128 stands for zero in the data rows.
Each row has a hidden score. How much does it go up from the first row of each pair to the second? 20 means little or no change, 40 a big rise and 0 a big fall. The score is a weighted sum of the row's numbers plus the product of two more (or one squared), each taken from its middle value.
[151 151 152 142 142 132 131 124 132 116 129 134 115  91 111 149 139 159  98 125 129]
[125 141 169 122 100 180 161 183  90 180 110 169 158 185 133 126 173  89 129 147 152]: 18
[103 158 129 108 109 155 148 107 151 102 142 148 116 144 147 108 114 102 151 136 131]
[132 133 153 115 132 123 121 151 130 117 150 103 134 152 114 125 103 112 143  96 101]: 26
[ 88 159 127 128 100 156 138 106 138 112 128 149 119 131 156 107 115 126 158 140 134]
[162 105  87 128 166 122 156 135 124 126  90 142 136 105 122 161 155 130  94  94 112]: 22
[103 121 106 110 121 132 122 110 127 103 142 124 140 138 123 112  95 101 147 130 127]
[118 123 144  86 130 147  87 145 102 133 151  96 137 146 125 117 104 126 171 116 151]: 26
[110  88 125 120 115 121  94 108  96 106 124 151 126 127 109 105  99 129 129 132 115]
[117  90 131 101 135  93 139 102 146 156 150 107 109 120 114 109 127 137 136 127 155]: 17
[140 129 139 128 123 108 121 121 136 126 143 103 132 156 115 128 122 114 126 105 122]
[153 156 153 146 140 131 122 135 124 117 134 133 114  94 110 147 140 165  96 122 128]: 20
[185  99 114 169 182 149 184 126 129 146 108 137 138  91 132 210 141  91 140 120 137]
[107 119 140  83 126 144  88 146 104 139 156  97 138 145 126 114 109 127 171 116 147]: 11
[115 103 120 107 117 106  94 122 135 151 129 137 117 112 118 101 124 116 131 145 120]
[164 127  85 172 151 126 169 152 114 143 122 111 141 120 140 153 175 156  95 142 118]: 21
[150 156 125 154 145 135 156 116 151  99 133 114 124  94 122 153 144 169  90 139 139]
[143 135 164 103 134 128 120 152 109 145 160  74 123 159 121 125  98 135 157  88 138]: 24
[125 116 127 147 104 113  87 157 113 114 102 120 120 152 148 134 145 102 113 147 119]
[ 97 148 128 103 110 160  91 122 116 136 149 126 111 148 145 101 129 127 168 102 150]: 14
[142  93 110 139 164 129 159 119 111 144  79 155 133  90 123 157 147 119 105 129 116]
[ 91 146 136 119  97 139 134  90 130 113 135 150 140 136 136 113 110 120 148 115 128]: 15
[100 147 126 193 123 186 159  85 175 138 101 155  95 116 142 131 133 146 213 205 112]
[103 128 118 108 124 130 128 128 122 101 144 120 138 140 120 107  94 103 148 121 112]: 20
[167  90 105 151 171 140 184 114 138 142  80 141 137  93 120 181 145  99 120 117 136]
[161 119  89 178 165 131 169 161 124 154 131 122 142 137 153 151 174 158 108 140 125]: 11
[116 127 131 110 112 117 126 130 149 175 130 107 127 146 137 117 178 117 133 127 184]
[121 118 121 109 118 124 138 123 139 163 142  95 127 151 142 119 172 127 120 137 192]: 18
[113 132 127 115 129 129 127 109 137  96 126 111 123 135 128 123 104  97 154 121 121]
[126 136 165 136  90 126 121 171 113 153 117 141 143 159 129 113 153  95 128 144 134]: 12
[159 108  97 141 165 127 158 128  98 148  83 143 136  96 121 166 158 131  99 111 116]
[126 137 155 143  94 124 112 162 116 122 100 137 149 151 165 132 144  98 128 156 109]: 17
[127 140 155 152 103 146 132 180 118 150  90 150 127 176 146 116 167 110 136 151 104]
[113  98 114 122 125 105 104  99 118 123 106 141 125 111 110 114 100 104 128 144 102]: 32
[124  91  86 117 126 120  91 100  97 123 135 128 120 145  98 127 103 131 109 120 131]
[149 142 144 151 144 131 143 123 148 128 123 134 126  93 115 145 142 153  95 131 134]: 14
[ 99 135 142 106 116 152 113 111 112 138 155  92  96 158 160 112 122 139 174  91 144]
[118 131 126 133 127 100 136 117 124 110 129 123 146 147 123 116 114 101 133 107 136]: 19
[109 147 140 126 111 108 133  90 140  89 127 129 102 150 163 108 121 119 154  85 129]
[124  96 126 106 170  91 147 162 170 138 108 153 130 112 145 140 140 134 130 109 135]: 14
[117 108 112 122 117  92 148 120 153 155 136  85 114 136 142 127 164 121 118 156 176]
[182 134  97 143 166 131 163 167 107 137 113 122 131 110 118 174 151 142 114 110 114]: 21
[156 135 115 116 175 116 146 148 118  99 123 125 124 105 105 162 124 140 138  98 145]
[124 135 156 111 106 140 113  88 162 144 156 121 122 164 146 112 113 114 131  91 119]: 20
[128 116 144 142 107 126 106 165  89 113 105 120 129 167 143 136 148 113 114 133 122]
[127  80 115 105 126 119  91 133 128 152 131 128 102 128 104  98 133 123 132 133 115]: 20
[137 144 155 122 136 141 114 170 116 139 135 146 102 108 108 139 126 159 105 129 109]
[153 147 137 151 144 135 144 121 146 117 124 127 130  90 114 148 137 158  98 130 133]: 24
[116 140 134 140  95 108  84 157 135 133  93 125 120 143 142 128 149 100 123 150 114]
[114  95 141  98 131 104 120 118 135 169 154 118 122 127 130  98 134 140 138 127 164]: 8
[109 152 145 116 108 129 113  88 134 120 141 121 116 156 148 101 114 121 122  91 122]
[126  93 121 171 112  82 106 109 114 112 164 125 136 120 132  95  98 143 122 166 119]: 22
[167 184 137 123 160 117 150 151 144 141 159  92 124 108 108 158 125 196 121 103 140]
[179 127  99 137 168 134 151 126  97 152  83 139 132 110 116 181 154 138 109 113 113]: 31
[100 174 116 106 105 163 144 148 127 135 162 150 149 130 162 120 125 113 144 143 130]
[100 143 142 125 102 157 135  88 152 100 134 136 115 145 155 113 107 116 150 127 125]: 26
[181 184 127 153 149 140 137 107 107 106 130 112 125 108 119 170 145 176  87 120 122]
[130 139 164 126 112 143 108  97 155 145 130 115  95 157 162 128 114 122 144  87 112]: 22
[100 127 119 123 125 136 116 108 138  93 137 120 142 131 115 127  97 102 153 133 135]
[118 114 124 123 113 112 135 127 140 167 145 102 121 145 138 117 169 123 118 136 188]: 13
[124 129 133 110 126 135 124 129 136 102 137 114 126 140 117 126  97  97 152 116  98]
[119  84 114 129 123 110  99  97  93  99 117 143 127 130 105 115  95 125 119 139 105]: 21
[146  85 105 146 165 129 174 133 103 165  78 157 147 106 132 159 162 127  94 123 124]
[137 102 121 113 174 115 149 148 149 107 118 132 133  98 116 158 132 128 141 104 137]: 15
[107 100  97 121 122 100 108 100 119 121 114 136 123 106 111 115 104 106 125 138 107]
[115 140 143 140  87 119 108 156 114 129 102 131 134 146 142 122 149 100 120 145 115]: 15
[ 97 148 151 114 106 154 124  85 144  97 129 145 112 136 139 105 105 114 155 118 133]
[109 145 145 111  97 152 112 125 157 124 142 118 119 159 143 108 109 100 131  71 106]: 24
[147 150 138 136 130 133 143 136 146 123 133 135 104  97 107 139 131 157  94 130 130]
[183 140  90 172 168 126 154 174 104 169 122 115 137 126 138 173 170 160 119 119 134]: 17
[166 152 120 160 148 131 164 102 152 104 131 116 134 100 125 154 148 160  90 157 136]
[136  90 107 139 165 126 168 116 139 151  74 154 136 108 125 157 146 111 106 126 122]: 21
[155 127 105 139 162 124 140 128  90 136 106 146 133 102 123 159 153 145  92 103 103]
[113 125 126 112 123 113 126 118 128  90 142 121 143 150 113 114 104 105 140 105 121]: 18
[115 122 114 121 125 152 130  90 143  96 122 125 122 134 131 131  93  97 164 145 115]
[105 137 145  83 107 159  95 123 112 133 154  98 123 160 153 106 121 134 155 100 146]: 16
[164 179 149 151 146 150 110 139 112 110 146 131 100 115 111 145 136 183  89 114 114]
[139 127 152 143 141 132 139 127 153 144 112 148 126 103 111 146 134 141 105 131 132]: 16
[101 114 103 103 126 165 137 113 142 103 133 140 131 136 123 124  92 107 161 147 126]
[122 135 138 146 100 105 103 168 150 124  85 120 113 137 152 133 148  99 126 167 115]: 28
[135  83 134 126 119 118  92 125  95 124 154 150 124 145 123  96 111 138 138 165 107]
[ 90 149 126 129  96 137 140 103 135  90 135 158 129 136 156 101 102 117 157 143 139]: 24
[124 125 134  96 121 163 129 141 146 120 152 113 136 154 126 127  96 113 158 134 116]
[128  85  89 147 128  90 118  87 108 100 120 126 118 117  99 121 100 126 109 147 110]: 27
[126  89 114 130 122 100 113 103 125 116 115 133 112 111 101 112  95 114 125 151 108]
[123  94 125 110 140  82 154  94 135 139 141  93  92 127 103 119 117 131 134 132 158]: 22
[148 168 167 148 138 144 114 175  84 136 148 151 116 123 105 132 137 167  99 136 128]
[117  94 124 165 117  85  89 117 112 127 148 144 149 110 141  90  94 138 121 156 126]: 30
[118  89 123 106 142 142 115 103 119 106 100 139 105 129 106 127 102 103 126 136  97]
[169 118  79 143 167 124 158 145  98 143 101 130 128 102 124 169 156 139 104  97 117]: 14
[130  78  87 163 123  95 144  91 148 102 134 114 112 111 109 110 108 127 116 181 125]
[100 135 132  91 110 166 100 121 115 139 150 112 112 152 151 105 129 137 162 109 148]: 16
[ 88 151 121 116 102 145 118  97 132  94 139 139 121 147 143 102 110 113 147 107 129]
[179 111 117 122 171 112 125 185 127 132 133 117 151 116 139 176 167 162 143 107 147]: 21
[177 179 139 158 135 116 139 116 113  88 144 128 127  98 121 151 150 186  82 127 118]
[108 147 158 110 100 145 107 113 148 126 161 109 113 162 140 121 110 108 144  90 109]: 2
[128 100 125 121 161 102 132 158 148 117 130 141 142 101 136 147 134 140 129  95 138]
[114 142 131 103 131 136 137 134 138 104 122 117 131 131 125 121  99 108 166 124 106]: 24
[161 162 116 165 142 122 138 146 128  90 158 107 113  93 122 149 148 179  93 132 113]
[183 175 112 154 153 138 157 104 134  94 127 113 145  94 123 169 149 164  90 142 130]: 9
[160 163 140 146 145 131 129 121 125 103 135 124 121  99 112 151 140 172  94 117 119]
[122 158 145 138  85  96  92 160 148 162  99 139 126 134 128 107 151 103 130 160 109]: 22
[144 141 147 145 141 133 130 136 134 127 131 142 117  91 111 145 139 158  95 124 128]
[133  92  94 138 164 118 172 134 136 147  76 166 132 112 123 160 142 106 120 129 115]: 29
[118 112  96 133 104 107  94 118 109 122 122 108 134 146 146 135 152 108 101 146 151]
[122 122 141 111 108 112 128 125 151 172 143 100 128 142 129 104 174 121 124 135 176]: 9
[156 143 129 150 142 130 161 116 172 104 132 131 130  96 119 158 149 156  96 154 125]
[136 126 150 141 142 127 136 134 156 146 120 149 121 100 113 138 133 147 104 130 125]: 6
[141 143 149 142 141 125 126 145 151 138 138 141 115 104 111 135 135 161  94 121 120]
[ 95 144 113 123 128 133 147  97 142 137 106 156 138 124 128 113  96 118 165 157 128]: 30
[153 134 121 131 169  99 146 160 139  96 146 111 134 109 135 152 141 164 115  89 133]
[152 167 142 123 155 110 149 150 156 137 157 104 122  92 105 150 121 184 121 105 133]: 15
[ 90 145 135 129 102 162 128  89 138  90 139 128 123 146 151 107 109 114 143 120 132]
[103 135 110 121 126 132 136  95 139 105 124 133 126 130 124 121  98 106 164 138 124]: 24
[158 162 127 144 146 128 118 148 119 101 148 121 102 101 112 148 135 177  91 112  98]
[152 146 131 148 149 135 132 107 134 123 135 130 118  91 106 144 135 164  92 129 126]: 11
[155  85  94 143 174 136 190 135 134 167  76 153 149 127 132 169 162 116 104 118 129]
[128  96 150 138 110 103  97 138 109 147 155 151 150 119 142  85  97 138 129 158 129]: 15
[110 134 142 114 103 144 124  92 153 113 141 129 121 154 150 114 109 110 136 109 123]
[129 137 150 107 131 117 132 139 132  97 126 107 124 138 115 131 101  98 158  99 103]: 26
[149 170 145 125 153 113 140 156 153 141 162 107 118  95 107 146 120 188 117 104 137]
[113  92 122 124 120 111 100 113 116 131 113 152 127 115 115 104 101 109 131 154 111]: 27
[131 158 160 141  96 152 124 173 119 156  88 149 133 170 149 119 168 107 136 145 121]
[171 198 140 172 149 102 169 161 155 132 190  77 118 108 123 144 140 215 106 146 123]: 26
[101 135 118  79 131 148 143 156 127  93 145 112 153 137 128 112  94  96 134 104 120]
[123 153 150 134  87 119 114 162 126 157 101 143 135 146 135 113 154  98 127 148 119]: 23
[120 129 130 124 123 105 125 118 128  93 140 109 128 146 110 116 110  98 138 100 124]
[122 119 141  87 130 148  84 141 109 131 148  96 133 148 126 119 108 126 171 127 150]: 23
[127 134 147 138  94 125 113 161 104 133 116 133 138 152 136 115 152 104 121 146 112]
[176 153 116 142 171  98 146 171 126 134 150 104 132 121 131 163 149 171 122  94 144]: 18
[117 139 134 139  89 105  99 151 124 135 109 129 130 137 130 114 147 103 117 150 115]
[123 102 154 144 107 137 153 158 115 137 165 171 180 141 153  89 107 149 122 167 133]: 10
[165 160 147 139 150 150 125 118 115 103 114 126 123 114 107 161 133 159 105 119 116]
[118 139 137 144  93 104  87 158 128 128  96 126 122 137 139 124 143  98 122 154 109]: 27
[116 115 120 117 116 102 132 123 145 160 138  91 115 139 138 120 169 119 121 143 177]
[117 122 120 124 123 161 130  95 150 101 112 128 114 138 135 137 102 108 173 155 108]: 26
[113  85  99 153 118  81  92 128 110 100 163 118 153 120 129  99  87 143  91 132 120]
[109 112 120 127 121  93 111  96 118 133 114 143 136 100 117 103  95 104 130 149 118]: 22
[128 121 131 119 132 136 121 111 135 112 155 116 133 151 116 126 103 108 141 113 116]
[100 126 143  85 113 156 103 118 116 139 163 101 118 160 147 102 121 137 153  95 143]: 20
[130 106 124 106 171 104 118 162 137 123 128 144 142  96 144 144 134 136 130 123 143]
[146 137 137 143 135 121 149 125 163 131 120 134 123 103 122 139 136 149  97 126 133]: 26
[124 149 146 132  86 109 104 162 136 155 104 133 136 140 135 111 155  99 125 152 116]
[128 131 139 132 139 130 130 126 127 156 181 119 141 162 117  99 119 175 123  98 180]: 7
[ 94 157 144 136 102 144 139  87 149  96 138 139 121 133 159 111 105 120 159 129 134]
[ 91 161 133 106 107 160 145 136 146 101 157 148 137 143 156 100 118 121 153 133 135]: 17
[172 173 107 139 148 134 125 154 108 113 152 106 118 103 118 170 135 180 107 107 102]
[ 94 156 131 121 104 135 120  88 137  96 133 138 116 143 147 103 110 122 152 111 129]: 15
[110 134 120 121 124 140 133 100 140 101 116 129 129 128 127 126  92 106 164 144 115]
[122 110 117 139 109 133 112 138  98 119 124 121 145 167 143 132 151 117 104 132 146]: 16
[ 89 140 128 116 107 152 143 115 143  86 139 146 117 140 142 101 110 124 141 130 129]
[140 105 120 126 138 125  83 101  96 110 142 141 132 142  96 118  92 148 123 138 102]: 19
[142 148 161 115 122 140 118 146 128 141 148 108 131 158 116 131 110 131 147  89 114]
[134 133 164 113 131 127 123 152 105 139 165  73 124 161 118 123  98 140 156  81 136]: 29
[204 135 118 155 177 148 208 144 139 167  84 111 141  96 140 214 158 114 116 114 154]
[120 127 138 148  96 104  90 154 116 113 106 126 125 142 137 126 139 107 121 148 106]: 18
[172 102  98 144 168 130 171 129 103 155  73 136 133  94 118 183 155 126 107 107 125]
[126 123 187 143 132 118 112 180 157 188 155 165 118 107 149 104 136 160 105 144 143]: 2
[136 128 141 133 143 126 130 150 152 142 130 145 111  98 112 138 128 152  98 125 107]
[128 157 134 121  82 128 137 155 120 156 132 138 160 147 125  96 163 102 101 132 148]: 18
[ 92 157 125 127 102 160 133  95 135 101 136 140 124 136 153 110 114 121 157 143 134]
[145 106 103 141 167 122 160 139 100 147  79 153 135  97 123 148 150 129  93 117  96]: 24
[139 101  84 132 128 100 125  77 109 120 133 112  97 134  90 127  98 131 111 145 114]
[104 132 113 116 124 128 129 107 135 117 126 128 133 129 125 116  94 101 157 138 125]: 22
[140 139 168 139 138 134 116 149 140 151 129 153 114  99 112 133 132 154 105 135 132]
[142 105 128 199 114  83 105 109 123 104 186 132 136 122 137  82 109 162 133 184 139]: 39
[153 167 137 137 154 100 157 159 162 153 167 101 127  90 109 147 124 177 115 124 130]
[ 96 155 131 104 113 152  92 127 109 127 149 126 118 145 155 108 130 124 169 112 141]: 25
[161 150 123 159 143 128 157 119 143 108 129 119 129  90 119 154 151 156  89 139 136]
[149 148 145 147 140 130 132 133 142 121 136 131 120  87 114 143 138 162  95 130 125]: 17
[160 157 134 158 141 130 139 127 133 102 140 122 118  85 118 150 148 168  90 136 133]
[ 95 119 133  82 125 148  88 149 102 144 158 112 145 139 138 101 111 123 169 130 151]: 15
[105 148 137 118 102 141 140 103 150 104 128 135 109 155 156 106 107 111 149 112 113]
[124 146 149 134  93 113  81 165 147 155  93 125 125 136 144 123 152  99 134 162 105]: 24
[122 119 133 144 102 118  90 155 105 106 101 122 125 150 146 132 143 103 117 147 116]
[135 105 106 139 124 116  91  96  97 105 139 137 128 146  99 121  91 143 111 134  98]: 18
[ 89 158 129 124 100 162 150 101 143 102 133 152 124 134 154 107 114 123 154 149 131]
[ 90 155 140 134 101 157 147 100 151  95 131 147 119 135 154 107 111 122 156 138 129]: 21
[130 128 131 122 127 120 122 113 132 109 136 114 134 144 111 125 112 108 138 110 124]
[ 95 152 120 108 108 163  99 124 115 141 136 132 115 138 159 102 136 138 179 128 154]: 21
[124 106 157  99 121  94 126 139 163 202 164 130 132 112 142  88 139 136 140 148 160]
[ 82 165 127 129 101 172 153 118 148 122 129 158 135 126 155 112 116 127 168 172 135]: 25
[171 141 113 109 178 116 151 151 120 120 124 104 126 109 111 175 134 152 137  79 150]
[ 94 117 105 112 123  98 106 113 131 134 115 139 130  96 120 108 116  99 130 142 115]: 25
[121  87 108 134 118  89  93  82 100  99 138 120 118 120 113 119  95 131 100 137 109]
[116  95 106 138 125  92 124  96 127 107 112 134 123 105 102 120  95 111 121 151 112]: 21
[147 160 174 132 154 144 108 154 125 131 104 150 123 115 102 156 124 145 120 132 117]
[116 124 138  83 130 156  88 148 108 134 153  98 139 146 131 117 109 127 172 130 153]: 19
[120  85 103 139 123 101  90  90  95  90 128 139 136 130 107 112  91 133 115 141 100]
[131 137 165  92 130 107 137 140 122 127 143  89 112 146 123 126 105 111 170  81 125]: 32
[ 91 145 139 123  99 162 141  88 153 101 143 137 118 146 154 117 111 119 155 136 132]
[125  86 115 118 126 122 106  98 101 107 100 142 109 129 104 127 105 103 130 137  99]: 28
[150 164 142 117 158 116 146 148 163 151 150 104 115  97 109 147 116 180 127 112 136]
[139 110 106 125 160 137 152 158 101 125 101 160 136 101 124 155 146 141 106 140 104]: 20
[128  99  98 143 128 111  79 115  96 123 158 128 125 140 107 115 104 154 100 121 135]
[151 146 167 145 144 150 125 123 127 118 119 133 113 104 104 152 128 167 102 126 121]: 15
[122 126 124 112 122 152 146 114 150 102 135 129 140 141 125 127 101 101 145 148 116]
[123 143 144 115 117 144 123 152 147 198 118 126 131 164 150 119 196 112 153 119 189]: 19
[132 134 134 128 127 118 112 114 129 120 149 108 132 152 112 124 113 116 132 101 113]
[156 150 152 139 140 135 132 123 129 114 130 126 123  88 112 149 138 155  99 119 131]: 18
[147 147 129 139 139 119 131 157 148 119 148 123 113  86 116 144 127 162 101 121  99]
[170 169 131 154 146 133 141 121 131  92 136 113 124  89 119 156 145 172  89 128 122]: 23
[112 127 140 112  97 139 111  73 153 134 156 123 122 166 138 107 115 117 131  92 133]
[106 124 108 112 124 146 140 106 138  97 132 130 143 132 125 119  97  94 154 150 123]: 16
[113  84 117 125 124 120 105 116  87 116 135 144 142 133 125  96  99 137 117 145 106]
[137 128 169 130 141 141 120 148 145 151 112 153 111 109  98 140 123 144 116 143 116]: 21
[156 174 147 141 149 104 168 150 178 131 168 102 128  97 117 147 128 190 108 137 126]
[168  89  97 137 172 129 184 153 132 138  90 131 129 111 122 185 143 108 128 101 135]: 25
[116  87 111 146 122  96  97  96 101 103 135 138 138 117 108 108  90 128 120 148 107]
[114  85 110 129 130 104 117 109 125 108 126 122 112 106 100 109 100 115 125 159 101]: 20
[149 164 153 147 124 139 148 127 150 132 136 139 113  91 122 139 139 164 117 136 133]
[103 109 106 130 123  82 118 102 146 130 109 141 117  94 113 110  96 101 126 153 106]: 26
[104 141 144 122 104 153 127  84 153 103 134 128 114 147 155 114 110 114 150 119 122]
[116  84 115 132 121 102  97 103 104 110 121 138 129 119 109 110  92 122 121 144 107]: 22
[137 170 168 151  94  97 121 173 152 168 120 118 150 129 112  79 138 106 131 156 120]
[137  84 115 131 131 127  93 113 101 121 111 127 102 139  98 124 108 104 139 155 115]: 33
[165 150 101 169 147 141 183 132 164  93 138 110 135 116 126 158 154 160  92 174 134]
[116 126 127 148 125 182 150  88 163 101 105 143 110 137 143 142 107 120 187 186 103]: 5
[122 104 144 130 133 167 122 137 110 154  88 159 110 157 119 120 138 104 157 183 119]
[157 111 105 140 166 129 162 119 118 133  83 141 129  94 118 168 151 122 101 116 116]: 16
[144 136 139  74 137 145 112 142  96 155 143  81 117 154 119 128 108 142 164 104 145]
[129  86  97 136 125  90 128  95 127 101 120 118 104 116  95 117  92 121 120 156 104]: 10
[119 136 141 146  98 125 112 164 100 136 104 129 138 154 143 122 152 106 129 147 119]
[167 171 115 137 144 132 112 155 108 107 156 110 107 108 114 159 131 182 102  97 108]: 29
[109 137 109 133 123 124 117  92 135  91 138 108 140 150 131 110 102 104 134 126 123]
[133 112 109 127 123 112  88 101  97  92 126 136 118 136  94 114 104 145 104 131 105]: 25
[117 127 126 105 125 148 135 128 130  92 142 117 131 137 113 126  98 106 149 127 103]
[118 104 116 110 129 142 129 130 119 163 127  99 130 173 156 135 181 124 135 108 198]: 17
[110 114 126  80 130 168 104 149 114 150 154 107 135 147 125 114 116 128 178 157 161]
[123  94 122 130 118 113  93 119  92 117 141 147 139 131 115  99 102 138 121 141 116]: 19
[130 115 149 142 143 123 144 130 172 159 122 151 128 113 118 135 133 142 105 133 136]
[125 117 146 132 105 151 134 159  99 120 114 137 148 175 146 125 153 114 116 127 133]: 20
[162 129 117 122 168 102 154 155 140  95 135 116 133 110 124 160 137 150 126  94 133]
[125 119 135 113 113 130 138 132 136 166 144 100 135 157 139 110 174 130 120 120 186]: 15
[103 129 111 112 128 120 126 103 133 117 133 129 137 132 122 107 103  94 146 124 138]
[139 134 135 130 143 129 121 160 133 126 136 138 107  90 105 145 128 160 115 112 101]: 18
[112 130 143  90 128 142  95 139 109 125 145 104 138 134 125 114 105 116 172 115 128]
[120  97 129 110 167 100 138 159 158 135 125 148 140 110 143 138 131 132 130 108 135]: 10
[125 116 130 131  99 139 155 155 112 134 139 142 170 177 115 100 155 128  98 120 150]
[100 130 129  89 113 151  87 115 104 131 158 104 124 160 146 108 126 123 156  91 143]: 24
[141 155 154 123 149 106 150 159 176 152 159 118 123  86 113 136 121 177 118 113 128]
[ 91 142 136 125 100 168 152 106 156  89 138 146 126 142 156 111 110 118 154 148 130]: 25
[116 140 134 113 102 101 123 129 165 180 134 117 127 131 132 106 173 107 129 136 174]
[131  92  87 143 119  88 156 113 153  94  88 113  92 101  89 146 100  94 129 152 134]: 30
[179 133  96 144 166 124 162 158 101 149 116 118 121 111 125 177 154 153 113 106 125]
[ 93 135 103 117 126 127 129 104 143 131 120 137 132 125 123 110  92 106 162 144 125]: 29
[125 102 104 170 111  76 106  79 108  83 159 123 131 127 117 113  99 140 125 164 125]
[138 126 132 118 130 166 124 101 158 124 121 118 114 156 141 145  94 108 164 146  98]: 18
[129 110 121 110 168  98 120 182 135 132 136 141 163 102 150 138 144 144 120 114 144]
[ 88 157 132 104 100 146 123 109 162  92 140 144 120 160 140 100  97 104 138 109 143]: 23
[ 92 135 129  80 106 157  97 118 105 132 156 115 119 157 145 101 125 133 157  99 144]
[157 151 142 144 145 135 133 122 125 117 115 141 119 103 111 160 141 161 106 121 124]: 21
[117 128 118 135  96 123 101 138 111 122 110 120 133 149 145 127 156  99 113 138 136]
[155 153 143 157 142 129 137 122 136 112 137 125 118  84 116 145 147 168  92 132 131]: 19
[135 153 155 112 149  98 143 153 176 160 155 113 123  81 110 136 123 185 123 101 121]
[164 159 126 165 140 133 151 117 137 102 140 120 124  94 120 156 150 165  91 145 137]: 28
[ 91 141 143  81 112 145  90 115 115 125 155 104 113 160 146  92 128 117 163  93 130]
[159 158 146 138 147 140 122 126 123 112 126 127 121 103 109 154 133 161 104 115 113]: 20
[139  91 124 146 161 130 161 108 121 146  65 163 128  91 110 162 140 106 116 142 119]
[100 150 130 101 107 157  87 121 111 135 139 118 114 145 153 101 130 132 171 111 151]: 4
[167 129  83 144 164 122 146 165 103 150 119 127 128 111 131 167 156 155 113  87 119]
[133  89 105 127 130 101 111  92  95  94 128 125 117 120  96 133  84 124 121 130 100]: 25
[155  97  94 133 160 133 163 133 118 131  87 137 127 105 119 163 140 120 118 115 117]
[113 121 114 109 123 146 129 112 137  91 138 125 137 142 121 119  95 105 150 139 118]: 15
[ 82 152 126 109  97 167 165 129 144 125 149 160 147 137 156 112 110 114 153 162 147]
[ 88 169 126 124 103 145 137 106 143 123 131 152 117 132 155 107 120 127 164 133 133]: 27
[121 127 141 140  94 119 117 155 113 130 121 135 137 151 134 113 151 105 116 139 127]
[137 124 154 143 142 132 136 132 160 151 115 149 123 104 111 141 134 142 108 135 134]: 18
[166 121 123 155 144 133 174 109 185 126 108 135 149 113 127 146 124 123  95 149 146]
[122 147 127 133  90 113  98 146 129 144 109 128 137 142 134 117 159  94 120 144 130]: 24
[128  95 131 147 114  89  91 118 116 125 151 137 134 118 127  88  91 138 128 156 123]
[129 140 145 103 107 132 134 150 147 193 136 125 143 155 141 106 183 119 136 122 187]: 13
[ 96 151 122 108 110 168  98 118 111 143 137 128 120 139 155 106 132 131 178 127 147]
[122 127 136 105 124 138 117 145 130 115 149 110 131 148 119 119  96 114 146 109 107]: 19
[115  92 120 125 116  99  95 100 120 125 115 140 115 112 123 102 102 114 121 139 104]
[117 141 145 112 134 112 135 149 146 109 129 132 127 139 121 118  98 100 147 104  93]: 18
[127 135 146 136  98 139 123 166  91 132 108 141 147 165 143 112 151 101 121 138 123]
[143 138 165 105 136 135 107 154 107 143 156  80 130 159 119 132  98 133 159  94 145]: 36
[ 91 133 135 112  98 176 161 110 170  97 152 148 143 154 154 110 107 112 144 151 134]
[137  97 108 149 165 121 158 132 111 162  95 155 148 110 142 146 164 137  81 122 127]: 17
[121 136 137 124 129 128 122 153 132 103 146 118 126 139 115 119  96  98 160 110 103]
[129 132 142 112 118 138  97 152 137 195 124 177 122 104 124  93 137 102 159 192 124]: 15
[142 130 135 104 112 120 139 145 143 191 132 110 126 150 142 101 190 123 135 131 185]
[118  98 118  94 152 153 109 113  97 156 132 117 114 163 115 127 145 139 155 134 180]: 31
[ 90 155 128 130  99 158 138 107 144 113 127 148 112 133 153 108 117 125 163 140 125]
[111 122 113 109 113 146 130 101 141  95 146 119 137 149 121 118  99 121 144 145 122]: 18
